Where one turn sends some rows of the set: a few examples, then the rows asked
meko: [ -4  11  -8  21 -26  -5  -2 -18 -12 -19  17  -1  -4 -21  16  15  12  10
   3]
tam: [  7  10   0  -3 -22 -22  16 -21 -15  -6  11 -23 -12 -12   5   0  -3   0
   2]
vebo: [ -1  -2  14  13  -5   2  -3 -10  -7   2  -6   1   2 -22  19   9  -5  -6
   7]
gari: [  2  13  -3   7  -8 -12   1   0  12  -4   8  11 -13  -2  15  17  10   3
  14]
gasit: [ -6  18 -15  15 -14  -2   6  -5 -22  -6  17   9  -8 -16  20  13  10  -3
   1]
volo: [ -4  11  13   5 -12 -20  10  -3 -11 -12  -2 -13  -2 -28   7   7  14 -18
   3]
ker: [  7   5  16  -1 -20 -16  14 -15 -20   4  16 -23  -8  -2   2  13   9 -17
  -2]
dep: [ -8   0  -3  21 -17   4  -8 -10 -17  -1  17   1  -1 -23  11  10  -1   9
   7]
Sapoz: [  5  -1  13  12 -15 -10  -3  -9  15 -10  10  -2  -2  -3  12  27  18   5
  11]
mulud: [ 12  10  -2   0 -21 -17  19 -25  -5  -8  20 -18 -11  -9  -1   5  -6   3
   2]
noz: [ 13   5   0  -3 -17 -17  22 -22  -5  -5  21 -21  -7  -9  -1   7  -6   2
   2]
Ses: [-10  14  -2  11 -23 -21   4  -2 -12 -16  17 -11  -7 -28  -1   6  17   0
   7]
vep: [  7   1  15  19 -17 -14   3   7  12  -2   8  11  -4 -11  15  14  11   0
  10]
pefo: [  1  -5  -9   4  -2  -4  12   7 -12   5  26  -2   3  -5  12  27  15   0
   6]
dov: [  1  15  17   6 -30 -14  12 -22 -16  -8  15 -17  -7   3   0  12   8  -5
  -6]
fop: [  9   2   2  -5 -20 -24  14 -15  -4  -2  18 -25 -11  -4  -1   7   2   5
   7]
tas: [ -1  -5  15  14  -8  -2 -10  -6   7   3   4   4  -2 -11  11  15   1   3
  14]
rizu: [  5   8   7  -3 -23 -18  22 -23 -13 -11   9 -24  -2  -4   3   5  -2   6
  -4]
rog: [  5   5  10  10  -9  -4  10 -18 -11 -13  -8  -6   5 -23  27  16   8 -12
  -2]
Ren: [  5  -4  14   6  -8  -3   8  -6  -7  -8  -9   9   1 -17  29  11   7  -7
   0]
Marap: [ -2  25  -3  18 -26  -4   7  -6 -20  -7  15  10  -6 -10  19   8   6   6
  -6]
biped: [  5 -14  -2  15 -13  -8  15  12 -12   1  24  -2  11 -21  13  16   9   6
   4]
dovu: [  5  19   4   6 -21 -13   0  -7   9  -1  11   8  -3   3   3  12   8  14
  10]
kon: [ -1  27  -5  13 -25  -4   5 -14 -25  -4  11   7   1 -13  11   5   5   1
  -4]
Tilun: [  5  -4  15   9 -14  -7  -2  -2   9  -7   3  13  -5  -6  19  16  14   5
   9]
suni: [  6  12   6   8 -18 -13   5   2  12  -2  15   8  -6   5  11  16   8  17
   7]
Seto: [ 11  11  16   5 -23 -11  13 -21  -8   1  23 -14 -11   2  -2  17   6 -15
  -2]
sop: [ 11  13  15   5 -21 -10  15 -23 -14   0  19 -15 -10  -2   0  14   4 -19
  -5]
zikev: [  5 -16  -1   5  -6  -4  13  -6 -12  -7  18 -16  14 -17  14  28  14   5
   2]
zazup: [  5   6  -2  -1   4  -7  17  -2  -8  -1  -5   2   0 -15  26  14   2 -12
   3]
Sir: [  8  -5   6   2  -7  -5  19   9 -12   7  22  -5  11   0  13  25  11   6
  -3]
zom: [ -5  -4   2   1 -10 -20  14   5 -13  -8  17 -22   6 -26  -1  14  17  -5
   6]
duzo: [ -4   0  -8  16 -23   0   1  -6 -21 -13  19  10  -2 -20  20  10  12  12
   1]
guna: [ -3 -15   1  13  -6   4   0  -3 -16   6  19  -7   9 -19  10  17   1   7
   8]
rosik: [  4   7  19   1 -24 -14  17 -18 -16  -4  16 -22  -1   5  -1  17   9  -7
  -6]
Makop: [ -3   6  15   5 -15 -24   2   4   6  -9  10 -11  -6 -15  -3  14  21  -7
  12]
ligo: [  8   1  15  16 -11  -9  14   3  -6  -2  -5   6   4 -23  25   8   4 -13
   0]
ziz: [  8  10   6   2  -6  -7  23  -4 -16  -2  -4   0   7 -15  27   8  -3  -3
  -8]
maler: [  5   7   8  -2 -25 -21  17 -20  -5 -10  15 -22  -5   1  -2   8   1  11
   1]
mupa: [  8  -2   4  -1  -9  -6  13   3 -10  10  23  -6  15   3   1  24  12   6
   3]
roto: [  4  15  13   6 -29 -18   5 -18 -14   0  20 -16 -17   0  -1  11  11 -12
   2]
Dube: [  2 -18  -3   6 -12   0  10   3 -18  -4  22   0   9 -15  17  20  14  11
   1]
suten: [ -1   5  -8  25 -25  -7   7   2 -15  -8  20   8  -1 -26  16   6   6   7
   2]
zegap: [ 10   9   5  -4  -4  -7  21  -9 -17   3  -6  -4  15 -13  16   8  -2  -6
  -3]

Sir goes to suni
pefo goes to gari
rog goes to zikev
Now these:
maler goes to dov
fop goes to roto
kon goes to zegap
Makop goes to Ses
dep goes to vebo
biped goes to vep
Tilun goes to duzo
noz goes to Seto

Where one turn sends some rows of the set: a few examples, then the rows asked
C: [ 25  10  17   4  21  -1 -14   1  -5  14   1 -12   1 -25  14   1 -15  -9
  -5  13  -6]
H: [  7  -4  11  -9   7   6  -2   3  14   4   9 -15  -9 -23 -13   4 -18   8
 -14 -12   8]
J: [ -1   9  10  17  10  -4 -17   9  11  -3  14   9  13 -10  22 -15 -23  -3
  -9  14   3]
G: [  3 -11  19  -2   4   5  -4   2  15   8  14  -8  -4 -11   3  -5 -25  16
 -17  -7  -3]
X: [  9   7  17   5   5  -5 -22   0   7  -6  -2  17  -2 -29 -11 -12 -16   2
  10   2  12]
F: [ 10   6  14   9   1  -2 -19  -1  10  -9  -2  14   0 -24 -12 -16 -19   3
   8   8  12]
D: [ 16  18  12  -8  19  -8  -5   0   3  10   4   4  -2 -21  14   5 -10  -6
   7  19   3]
L: [ 17  -7  19  -2   7  -7 -12   1  -8 -16  11  -7   9   2   9   5 -21   7
   3 -10  -6]
Q: [ -2  10  13  16  11  -4 -16   8   9   2  16  16  12 -15  24 -12 -21  -3
  -6   9  -1]
T: [  5   6  22  -6   2   0 -11   6   4 -23   1  -8  -5 -27  15  10  -8  -2
 -21  -8   5]
V: [ 10   1   6  -7  14   4  -1  13   1  13   8 -22  -4 -14   5   5 -20  -1
 -19 -11   4]
M: [ 18  19  11  -7  16  -6  -3   2   6   5   1  -1  -3 -21   9   1 -13  -5
   7  25   5]
Z: [ 22   1  14   3  12  -1 -13  -2  -8 -16   0  -8   0  -7  13   1  -6  -6
 -17 -16   2]
A: [ -3  10   2   0  17 -17 -32  11  -2  -2   8   4   5  -9   4   7 -14  -3
   0   4  27]
B: [  2 -11  11   0   7   0 -16  13  -1  10   7 -15  -3  -2   2  -4 -26  11
 -17 -16   9]
W: [ -1  12  -1   0  14 -15 -27  12  -2  -4   4  -2   4  -7   4   6 -15  -4
  -2  12  28]
U: [ -1   0  23  -7  -9  -6  -4   4   0 -19  11  -4   2 -15  11  16 -19  13
  -2  -4  -1]
Y: [  4   6  10  15  -3   0 -22  -3   4  -4   2   1  -1 -39 -13   1 -13   0
  -7  -4  16]
R: [ -4   2  20  11   9  -3 -17   2  13   3  24  -3  13 -23  19   5 -26   6
  -9  16  -6]
E: [  4  -3   6   7   7 -15 -32  -3 -12   7   7  -6   3  -4  -3  11 -18  10
   2   4  19]

G goes to H
D goes to A
Now these:
L goes to U
F goes to M
Y goes to C

Where one turn sends some rows of the set: a few examples, then the rows asked
ludo: [-10 -10   3  11 -17   7  19  -9  -8   1  18  -3]
nev: [ -5 -22 -17  19  -5   5  10  12  18   6  -3  -9]
vemod: [  3   1  -1   6  -8 -17   8   0   3  -8  -3  -3]
Lozin: [ 12 -12   3  16   7   4  12   4  -6  18   0  11]
siza: [-2 -3 -1 17  0  9 -3 13 -5 -9 20  5]
dato: [ -1   4 -11  10  18   7   2   2  -7  12   2   7]
Ruf: [ 0 -2 -7 19 -5  9 -1  9 -2 -8 23  0]
Pifa: [-15 -13   6   3   9   3   0  -3   9  13  11  13]
tuvem: [  6 -25  -7  11   2   2  26   4 -13   6   7   2]
fegep: [-12 -20 -10  25  10   1   6 -13   2  13  -2  -9]
rifa: [-15 -11   4   7  -1  12   5  -5  16  17   7  12]
Nuz: [ -4  -4 -13   5 -18  10  17  -2  17   6   6   8]
Namab: [  1 -24  -4  11   8   1  26   5 -12   8   8  -4]
Zolo: [-10  -4 -10   8  -9  -7  16   4 -13  17  12 -10]
movon: [-13 -16 -15  23   7   5   0 -10  -8   4  -6  -8]
lut: [ -9   7 -17  14  15   6   1  -6  -5   1   2   0]
Nupo: [ -9  -7 -11  12  -8  17  21  -1  21   8   0   2]
Tok: [-11 -13   5   6   3  -1   1  -4  11  19  11  16]
gof: [-10  -5   0   0 -10  -9  17   4  -7   9   8 -14]
Pab: [ -6 -23 -10  21  -3   7   6   9  18   0  -7 -10]
pemib: [  1   2  -2  11  -8 -19   8   1   6   0  -2  -8]
Parir: [ -8  -6  -5  -1 -10  -7  13   2 -13  14  13 -10]
lazur: [ -9  -8  -7   3  -9  -7  17   2  -5  14   9 -19]
Lerot: [-11  -3 -11   8 -14  15  17  -1  18   3   1   7]
Bub: [-16 -16 -11  25   8  -3   3 -10  -3   4  -7 -10]
Doned: [ -1  -1  -5  21   1   8   2  13  -5 -10  18  -6]
fano: [ -7 -11   4  19 -16  16   9  -8  -2  -2  19   3]
para: [ -8  -7 -12  11 -14  12  26   1  15  10   2   6]
feto: [ -6 -19   0   9   4 -14  13  -7  17  -8  13   5]
ribi: [ 11 -13   4  12   9   5   6   4  -1  15  -7  10]
lusiz: [ -7   4 -21  11  11   8  -3   0  -7   3   4   4]
vit: [  7 -15   1  13   5   9   4   6  -1  12  -9  17]
vare: [-13 -14   3  12   5  -9  14  -4  16 -14  11   2]
lifa: [ -8  -7   0  22 -15  14  16 -11   0   0  21   1]
bol: [-14 -21 -15  28   5   4   3 -11  -3  10  -3  -4]
gogut: [ -8 -15  -2   7   9  -9   5  -8  14 -13  10   6]
Nen: [ 14 -13   2  14   1  11   8   2  -3  16   1  14]
Sono: [  4   8  -6  14  -6 -10   5   3   4 -10   6  -4]
sobur: [ -3 -29 -14  16   6   4  18   2 -13   5   4  -7]
Pazup: [ -4 -25  -9  18  -2  -7   5   7  21  -1  -3  -3]
tume: [ -8 -20  -2   6   6 -12   7  -6  15  -7   8  12]
Kif: [  3  -5  -2  13   4   9  -2  11  -8 -11  16  -5]

lifa goes to Tok
ribi goes to Doned
Lozin goes to Ruf
Now these:
rifa goes to dato
Kif goes to vare
lut goes to pemib
para goes to Nen

Where one turn sends some rows of the set: a few examples, then the rows asked
Fitus: [-20  -3   7  -8   5  12   3  -4  -2  15  10   6  -8  -7   5  -1   6 -11
  11 -13]
Lazu: [-13   4  11   0 -14   0   1  15  -8  12  -1  14  23 -13 -10  -7   7  -2
  10 -14]
mur: [ -9 -11   6   0  -4  -6  29  -9 -10   4  22   3  19   1   5 -17   8   0
  -3 -24]
Zim: [ -3  -3  17   9  10   2  11  12 -12  -3   5  14   5   1 -14 -21  -4  11
   0 -35]
Muvub: [-17   6   9   0   1 -13  25 -10  -8   3  15   4  10   9   8 -18  -6  -2
   7  -8]
gilin: [-14  -2   5  -2   0 -11  27 -14  -9   4  21   4  12   9   7 -13  -3   0
   5 -18]
logu: [ -1  -8  14  12  10  -6   6   7  -6  -6   4  17  17   1  -7 -21  -4  19
   5 -28]
menup: [ -9  12  18   5   8   1  -1   8 -11   8   8  12  -5 -14  -6  -1  -3   8
   3   2]
pokom: [  8 -10   2   7   9   1   7   1  -5  12   8  -3  18  -9  11 -11  23  -9
 -11 -20]
bab: [  7  -9   7  15  -1 -21  11   7   5  15   0   0   5   0  18 -14  15  -5
   4 -22]
bib: [  1  11   7   5   1   2  16 -12  -5  -6  12  10   7   3  -5  -6 -18  10
  -7 -27]
fumem: [  3 -12   4 -10  -1  -3  25   9  -3   0  -4  12   5  -1  10 -17 -14   1
  12  -7]
fufo: [ 10   0   6  12   7 -15   1   3 -13 -12  16  15  20  -8  14  -6  13   8
  12 -15]
lopop: [-12  15  19   5  -2   2   7   6  -2  -2  22 -10  10 -13 -11  -6  10  -2
  10 -22]
rif: [-12  -5   0  -6   4   1  19   2  -8   6  -4  -3  17  -8   4 -28  -6  -1
  16 -11]
sipov: [ 12  -9   8   8  11   0   7   3  -2  15   6  -5  16 -14   8  -9  22 -10
  -6 -17]
bos: [  1   5  -1  -4   0 -16  -2   6   3 -10   2  -6  -7  -3  10  -7  13  -9
  -3  -8]
nifev: [  5   0   3  12   6 -11  -2   2 -12 -13  15  15  20 -12  14   1  13   4
   8 -10]
Libiz: [ -2   7   4  -7   4   2   8 -15  -4  -8  10   4  -7   1   3 -11 -15   8
  -9 -25]
remob: [ 21 -12  19  -9   2  -5  -1  16  -4   0   1   9   8   7   9  -2   2  -4
   4 -14]
duno: [ -5   0  23   6   6   8  12   5 -15  -4   5  14   2   0 -16 -19  -3   3
  -2 -32]
mefod: [ -3   8  22   5   2  -5   8  13  -6  13   6  16  -9 -13  -6   1  -6   9
   3  -2]
vut: [  1   5  10   9 -10   5   9  -8  12   9   8   7   9  -4  -9  -5   4   2
  13   1]
lisi: [ -2  13  11   6  -5   3  20  -9  -8  -7  13  12  15   1  -2  -7 -17   4
  -5 -21]
kufop: [ 10  -3   9  -1 -10 -14 -12   4 -19   8  11   7   1  -4  11  -9  11   7
  -2 -37]
beni: [ -3   4   3  10 -13  -3   3  -7  14   7  11   9  11  -2  -7  -8   5  11
  17  -5]
zaboz: [ 15  17  15  -7   4 -13   6  -3 -17   9   3  12   3 -16  11  -9  10  -7
  -3 -30]
nakol: [  3   6  -4  -4   3 -13  -1  -1   3 -14  -2  -2  -9  -2  11 -10  10  -7
  -1 -13]
fivep: [ 11   2   8   6  -7  10   6  19  -9   2   7  11  -9 -11  13  -1  10  18
  -3 -15]
gife: [ -1  -2   4  -3   3  12   4  13 -16  12   5   9   3   0  -5 -34  -4   8
   1 -13]
Riv: [ 10 -12  11  14  -1 -15   8  -6 -15 -10   3  11  -2 -16  10   5   9   7
   1 -23]
buged: [ 11  16  15  -4   1 -15   0  -6 -14   7   2  17   2 -15   7  -6  15  -9
   0 -30]
niv: [ -8 -10  -5 -10   0  -4  25   3  -7   5  -4   3  12  -5   5 -21  -8   0
  16 -12]
leban: [ 23  -6  20  -9   1  -2  -6  15  -3   3   7  11   7   4   9  -2   3  -4
   9 -15]
mufub: [ -3  10  23  14  -1  -5  15  11   1   1   9   5  -4  -1  12   1  18   4
   0 -36]
bupu: [ -2  -1  -1  -4   7   6  12  17 -17  16   6  10   0  -4   0 -33  -5   6
   1 -18]
saf: [ -4  10   4  -4   9  -1  14  13 -15  17   9  10   2  -8   9 -33  -2   0
  -2 -31]
tuni: [  3   7   9  10  -4  -4  10  -4  11   6  -1   4  19  -3  22   8   3  13
   8 -21]
Teroz: [-11  -4   8  -3 -17   4   5  20  -9  14   7   8  22 -14  -7  -3   7  -1
   4 -20]
niro: [-11  20  17   6   4   0   8   6  -2   3  23  -5   8 -17  -2  -5   4   0
  16 -30]
tiko: [ -4 -11   7  -5  -7   0   7  10 -12   6  -7   0   7 -19  10  -6  23  14
  11 -25]
vako: [ 14 -11   7   2  11  -1  -8   6  -6  12  -5   3   4  -8  23  -5  -4   1
  10 -27]
zivuf: [  9   2  -3   8  -6  -9  11   8  -5  -6  18  -5  -3  -8  27  -1   2  -6
  -1 -21]
rilud: [-16   5  12  -8   2  13   4   1  -5  16  14   9   1  -3   5  -4   6 -17
  16 -12]
tori: [ -9   1   7 -11  -2  -7   0  -2  -6  16   8   0  -2   4  27  -4  14  12
  10 -15]

mur goes to fumem
vut goes to rilud
bupu goes to Zim
Now these:
vako goes to kufop
beni goes to Fitus
leban goes to buged
mufub goes to tuni
rif goes to gife
zaboz goes to fufo

